One turn moves each row of this set onto another row. After a few examples, where does it send each row asked below?
L: [ 13   1  -2   0   3  13 -11   3   3   1   1   0  -3  -1 -20  15  12   2
  12  -4   1  -6 -19   3   6   5   6 -11   6]
B: [ -3   4 -12   6  -4   5  12   4   1 -14   4   8  -3   2   3  -6   8   1
  11   7   4   1   3  13 -17   2   7   6 -24]
E: [ 20   1   9   2  -1  29  13 -14 -17  -4  12   3  -3  12   4   0  -7  -6
  -3   8   0   1 -13  -4  18   8  -5  13   3]
H: [  3  11  -5 -12   1 -13  -7  -3 -19 -15   4   6  -6  10   8  -1 -17   0
  -8  10   3 -15  -4   2   3  13   3 -16  -5]
S: [  2   8 -19  -3   3   1   6  -1 -20   7  -5  -5   7   7 -19   0   0  20
  -1  -6  -4 -18   1 -16  -5  13  -7   7  11]
R: [-12   7   3 -12  14  -8   9  -4  -4 -10  11 -13  11   2  -3 -18  -8 -15
   5   8  -9  -9 -10 -14   6   5  17   3  -7]
V: [  7   3   3  -4   7   6  -7  -1  -3   4   0  -4 -10  -6 -19  16   4   0
  12  -2  -1  -4 -21   6   2  10   9  -9  13]
U: [ -6  -7   3 -17   0   7  17   1   3  -9  -6  -3  12  22   5  -5  19  -6
  -4   6   1  -3  11  -3  -7   2  -1   5  14]
J: [ 19   0   8  12  -2  14  -2 -22   3   3   5   1   1  -2   5   0   3  12
 -18 -11 -10  -6   0  -6 -19   1  -3  13  -5]
Y: [  1  -2  -5 -16  -2   5  12   2   4  -5  -2  -4   7  19  12 -10  25 -10
  -8   6   3  -3   0  -7  -4   2  -8   5  11]
N: [ -8 -14   1  -7   3  -2   8 -19  -4 -12  -3  12  14   5  -4 -11 -25   3
 -17  -4 -17   4  -7  -1   3   1   7  15  -4]
Z: [  6   5 -10  -3  13   7   4 -16   5   5  -2   8  16 -10 -21   4 -20  -5
  -2  21  -9  -3   1  -9   7   1  14  -4  -8]
Q: [  7   9 -11  11  -5  -1  -1  -8  -6   1   9  -2 -11  11 -15   0 -12  -7
  -1   0 -16  -4  19 -11  18 -10   5   8  -7]
G: [  1  -1  10 -10  -6  -6  12  -5   6   5   4   8  14  16   5  10 -13  10
   6  11  -8 -11   6   0  11  15  -5  23 -13]
W: [ 14  -3  11  15   2  16   2 -19  -1   7   5  -7  -2  -3  -2  -1   0   5
 -26  -2 -11  -3   4  -2 -16  -2  -5   8 -11]

Q moves to H
Z moves to R
V moves to U
And these:
J moves to L
S moves to B

One turn moves each row of this set onto another row. After a few examples, where does it send each row asked below?
disov: [ 12 -12  -4   2 -10  -6   8 -11   1  10  -2  -6   4 -17]
deba: [ -5   4 -17 -15   6   8  -9  -6   3  21  -2  -5   2  -7]
libo: [ -6  -3   3  12  -3   9  -5  -1   6   2   8   3 -19  21]
dabu: [ 12 -11  -4   2 -11  -6   9 -12   2  10  -2  -7   4 -17]
fidi: [ -9   4 -13  -1   0  -8   2  -8   6  11 -15 -25   2   3]
doza: [-6 10  0 24  0 -3 -4  1 11  3  4 -2 -6 22]
bagas: [ -9  -6   2  -9   2   8 -13 -15 -10  16   8 -11 -13   0]
Ziguf: [ -8  13   2  12   9  -4 -11 -17  -4  17   8 -19  -1   2]
Bek: [ -3   4 -17 -16   9   8  -6  -4   5  15  -5  -6  -1  -9]
kol: [-11   5 -13   1  -2  -7  -1 -11   3  17 -11 -25   3   5]
duza: [-9 11 -5 12 -7 -1 17  1 11 -6 11  2 -5 10]
nirus: [ 14  -2   0  10  -5 -10   3 -11   1  11   4  -4  11 -19]
gel: [ -3   2 -13   3   2  13  -2   5  16   7   4  11 -12  13]
dal: [-7  9  3  9 -4  4  8  2  3 -6 21 10 -7  7]
dez: [ -5  -5   2   4 -11   0 -12  15   5   2  -2   8  -1  22]
Tud: [ -6  14   4  14  13  -6 -11 -15  -3  11   6 -18  -1   0]
neleb: [ -1   8  -3   8   2   5 -14  12  11   6   7  16   2  14]
nav: [ 14  -2   0  11  -5 -10   4 -12   1  11   4  -4   9 -19]
Fop: [ 13 -12   8   6 -11  -8   1 -12  -6   8   6  -4   4 -15]
bar: [ -8   8   5   8 -13  -8   5  12   3  -7  10   8   8  12]
tabit: [-6  9 -7  0 -9  0  9 14 10 -4  8 13  7  6]
Gog: [ -7  -8   7  -9   3   8 -11 -12 -10   9   6 -11 -16   0]
siki: [ -9  -9   8  -9  -9  -8 -16   1 -11   7  -9 -15   4   7]
far: [ -4  10   0  -4   4  -6 -23   1  -6  19   2  -4  17  -3]
lin: [ -1  12   2  -2   9  -6 -22   3  -4  13   2  -3  17  -5]
zil: [ 12 -13   8   6 -11  -9   1 -11  -5   8   5  -5   5 -15]
rini: [ -7   2 -10  11  -9  -4   0   9  15   3  -9  -2  -1  23]
linu: [ -7   1  -2  -4 -10   7   9   8   5  -5  14  14  -6   6]
Povap: [-11  -7   4  -8 -11  -8 -16  -2 -11  14  -8 -16   6   7]
vorig: [-11   2   1   7 -17  -5  14   6   5  -8   6   0  -3  16]

deba moves to far
linu moves to tabit
zil moves to dabu
And these:
lin moves to siki
libo moves to gel

